Named moves (each a turn or a mirror), then the moves between two rows, first move first; the first pair answered:
move Vimog:
[ 35 -17  -9  -4 -10   1 -16 -11  -6   9 -23] => [  1 -16   0   6 -15  10 -11  -3  10  -6  45]
[ -1  -1   2  -4  21 -14 -13 -12 -15   6 -29] => [-30   1   6   4  16  -7  -6  -2   1  -8  26]
[ -2  12  27   6  12  -2  22   0  -3  -5 -23] => [-14  16  32  10  12  -1  26   4   0 -10  -1]
[-13  -7  24  14  30  -1 -13 -23 -24   3   2] => [-16  -7  21  16  28   0 -13 -20 -23   4   6]
move bib:
[-10   5  15   6  12   2  12   1  -6   2 -12] => [-13   3  13   1  11  -7   8  -4   3  -1 -13]
[19 17  0  3 -5 11 10  0 -1 26  6] => [14 21  2 -3 -5  1 13 -3 10 18 -7]
[  6   5 -11   6   6  -8  -1  -5 -15   3   6] => [  4  11 -13   8   5  -9   5  -2 -16   5  -1]
move tibe:
[  9   9   4   9 -13  14  19  17 -15   6  12] => [ -2   9  -5   9  -6   8  14  18 -18   5  19]
[ 12  -2  -3  -2  -3   3  -5  -4 -12  13 -18] => [ -5  -3 -18  -1   8  -1 -14  -1 -12  14  -3]
[  7  22 -10  -6 -11   6  17  14   8   0   3] => [ -1  22 -17  -3  -7   7  14  16   6   1  10]
[-13  -8  -3  10  23   5  -8  -5   4   3  20] => [ 20  -4  18   8   6  14   8 -15   5   2 -11]
move Luz:
[-29  22  -5  -7  -9 -16  19  -4  17  -5  -7] => [ -2  12  24   4 -22   5  28 -17   5  -8   6]
[-15  16  12   5   8   9   7   3   2  -8  18] => [-12  12  13   9  15   9   3  -1  -6  -5  19]
[  3 -15  30  10  -8  -1  -5 -29   3  -4   3] => [-19 -15  12   8  14 -16 -20 -25   0   4 -15]
Then:
Between the rows of a pair lie 2 to 3 moves.
[-25  -2  -5 -10   9 -15 -12  -2  19 -10   4] => [ 10 -14  21  -7  -5  -2 -14 -25   9  -7 -11]  tibe, Luz, bib
[  5   7  20  21  26  -8  -7 -26  -8   0 -17] => [-12  14   2  14  31 -19  -8 -18   4   0 -23]  Vimog, Luz, Vimog
[ 9 -4 13 13  9 16 16  2 -9  7  1] => [ -4 -13  11  -4  11  -3  -1 -14  21  -6  -4]  bib, bib, bib
[ 20  15  21   7 -14  16  29   5  -9   4 -34] => [-23  -1 -21 -15  16 -22 -13   3  14   5 -39]  bib, tibe, Vimog
[  6 -16  -3   8  -7  11 -12  -4  -9  -3  35] => [  5  -6   1  11  -5  15   0   6 -12  -1  37]  Vimog, bib, Vimog
[-22  -4 -17  -5  13 -10 -14   5  10   0  10] => [  1   5 -26 -13 -11  -5  -1  15  19  -4  -3]  bib, Vimog, Luz
[ -9 -17  21   4  15 -19 -15 -29 -10  13  -7] => [  4   5   7  -7  -2 -25   7 -13  12   6 -41]  bib, Luz, tibe
[-13   9  -9  -4   8 -15   2  18   4   2 -19] => [ 19  -6   6  -6  -9  -8  -6  -2   8   4 -24]  bib, bib, tibe
[ -6 -17   1   1   2   4 -14  -8  -9  -3  14] => [  2  -5  -3 -13 -18   5   1   1  15 -10   2]  Vimog, Luz, Luz
[ -2  15  -8 -11 -12 -10  12  18  21  -3 -10] => [  9   2  14   7  15  -5  -2  -6 -19  12 -23]  Luz, Luz, bib
[-26  17 -11   5   8   4  13  22  -3   1  14] => [  1  24  13   4 -11  14  29  13  -2  -5  -1]  tibe, Vimog
[  8 -14 -16  -5   2  -4 -10  -5  -7   6 -20] => [ 10  -7  -4  -4 -20   9   8   2  11  -7  14]  Luz, Luz, Vimog
[-26   1  -6 -10   7  -9  -5   6  23 -10  14] => [  9 -14  -7 -15   4  -9 -19 -11  11   1 -22]  Vimog, bib, tibe
[  5  11 -20  -2   7  -4   2  11   2   9 -22] => [ 14   8  11  11   1   8   9  -5 -14   5 -14]  Vimog, tibe, Luz
[-13   6  12 -23  -8 -12   3   1  22 -15 -14] => [  5   2  27 -14 -21  -2   6  -7  15 -14  -6]  tibe, Vimog, Luz
[ 10   6 -14   8 -12   3  13  15  -9   3   0] => [ 12   7   5   3 -15  -4  15   0   3  -3 -14]  bib, Luz, bib
[  0   1   0 -23  10 -17 -15   8  15 -11 -30] => [  8  -8  10 -16  20 -12 -22  -8  -4  -8 -32]  Luz, Luz, Luz
[ -1  -3 -14 -17  -4  -1 -10 -13  21  -9 -14] => [ 16 -10   1  -3 -13  23  -2 -12  -3   0   7]  Luz, bib, bib
[ -6   5  10  10  11   5 -21 -10 -27  14  -2] => [ -3  16  28  10   2   8   3  -9 -19   4   1]  bib, Vimog, tibe
[ 38 -15  -2   3 -12  16  -9  -8 -25  16 -10] => [-11   4 -38  -7  -9   1   0  30  10   2  27]  bib, tibe, Luz
[ -2  13 -14   4  -1  -9   9   3   0   0 -20] => [ 10  -4  -6  -2 -11 -11  -7 -12   7  -2 -13]  bib, bib, tibe
[-17   8 -25  -9   6 -18   8   3  33  -1  11] => [ 13 -12 -35  -8   9  -8 -15  -8   6  15  -9]  bib, Vimog, bib
[-20   9  -9   8  19  -9 -11   4 -21  12  -5] => [ -5  13 -18 -12  -4 -18  -2   5  12   2 -27]  Luz, bib, Vimog
[  0   7 -15 -11  -5  -3 -10  10  12  -4  -9] => [ 12  -9   0  -1  -5  10 -21  -5 -12   2   2]  bib, Luz, Luz
[  0   6 -25   1 -10  -2  12  24   2   0   0] => [ -6  -1 -29   5   6  -5   4  20 -13  10  -7]  Luz, Luz, Luz
[-23  14  12  -1   7  -2  11  14  16 -12  15] => [ -3  -4  36   1   4   1  -3 -17   5  -8   6]  tibe, bib, Luz
[-11   8 -18  -8  -8  -7  -4  15  16   2  -3] => [  1 -12   1   8  -5  12 -10   0  -9   9  22]  Luz, tibe, Luz
[-31  13   9  14  17  -9  11   5 -18   7 -11] => [-24  13  18  16  -6   2  22   9  -7  -3  20]  Luz, Luz, tibe
[ 13  14 -15  -7  -3  -6  20  25  -2   1 -15] => [ -2   3 -22   4   8  -2  13  27 -10   4  26]  Luz, tibe
[-20  21  -7  -8   8 -16  12   8  18  -8  -6] => [ -6 -15 -22 -12   8 -15 -26  -9  10   3   0]  bib, Vimog, bib
[-12   7 -12   3  11   5   6  15 -17   4  -2] => [  4   9  10  -4 -10   2  16   2   5  -7 -24]  tibe, bib, Luz
[ -1 -20 -30 -22  -9 -16 -26  -6  34   2 -17] => [ 25 -32  -8 -15 -29   5 -17 -15  26   1   2]  Vimog, tibe, bib
[ -4   2 -23 -16 -20  -5   1  16  34  -9  26] => [  1  -2 -41 -20  -6 -15 -15  12  22   3  -8]  Vimog, tibe
[ 19  -1  10  -9 -23   1 -13   4  12 -16  -5] => [  5 -10   1  13   6   8 -21  12 -25   1   9]  Luz, tibe, bib
[-11 -12 -14  -6 -13  -2  -6   5  18  -7  35] => [ -2 -15 -10  12  -1  11  -6   5 -16   9  34]  bib, Luz
[ 13 -19   5 -11  -2  -4 -21 -22   4   2  -8] => [  0 -13 -23 -14  10 -14 -24  -8   0   6 -12]  bib, Luz
[  6  11  -5  -4  11 -11   6   4 -11  10 -51] => [-13  22   1  -3 -16   2  25  23  24 -12  19]  Luz, Vimog
[  3  -3  25  13   2  13  10  -9 -21  -4   6] => [-17  18   0  -5   6 -10  19   9   4 -10 -20]  bib, Luz, Luz
[-32  -6 -11 -12  14 -19 -11  -1   1  -4   9] => [-24  -4 -11 -13  -7  -7   2  12  14  -8  31]  bib, Luz
[-13 -15  -8  15  32  -1 -22  -1 -34  18   4] => [-12  -7 -28 -12  21 -21 -27   0  10   8 -30]  tibe, Luz, bib
[ 11 -10  11  10   2   8  -4  -2 -12   0  37] => [ 32 -10  20   5  -1   9  -3 -12 -16   7   5]  tibe, Vimog
[  5  -7  -2 -12   9 -11 -23 -11   0  11 -14] => [ -8  -1 -17 -18   1 -12 -12  12  16   4   9]  bib, Luz, Vimog
[-23   1 -20  -5  10 -11  -4   7   9  -3   6] => [-13  -7 -15 -10   1 -12 -14  -8  21  -7   1]  tibe, bib, tibe
[  5   7   7 -14 -22   1  -2 -13  13  -5 -25] => [-20  -1  -7  -8 -16  -1 -13  -2  19 -13  19]  Luz, tibe, Luz
[-18   5   0   9  18  -7 -16  -2   8   0   4] => [-10   2  -1  19  18   5 -11   7  -8   8  12]  bib, bib
[ -1 -12 -12  -5 -10  -7   4 -12  22 -15  12] => [  8  -1  -9  12 -10  11  30   4  -5  -2  10]  bib, bib, bib
[ 21  -3  17 -15 -26   3  11 -12  26 -14  -3] => [ -1   3  -7  10  -8  20  14  23 -10   2  38]  tibe, bib, bib
[  3   1 -24 -10  -4  -5   4   9  14  -1 -21] => [ 15   2  13   5 -16  15  23   3   3  -5  13]  Vimog, Luz, bib
[-15 -14  -8  12   5   0  11  15   1   5  24] => [  9 -13  18  11   5  -1  11  -7  -7   7 -18]  tibe, bib, Luz
[ 19   7  12   6   2   9  12   4 -24   6 -13] => [-17   9  -2   5  13   2  10  18 -10  -3  20]  Luz, Vimog
[ -2  14  -6   2 -14   3   6   9   1  -9 -13] => [-13  -3  -4   8  -8   3 -10   2   0  -9  17]  bib, Luz, tibe
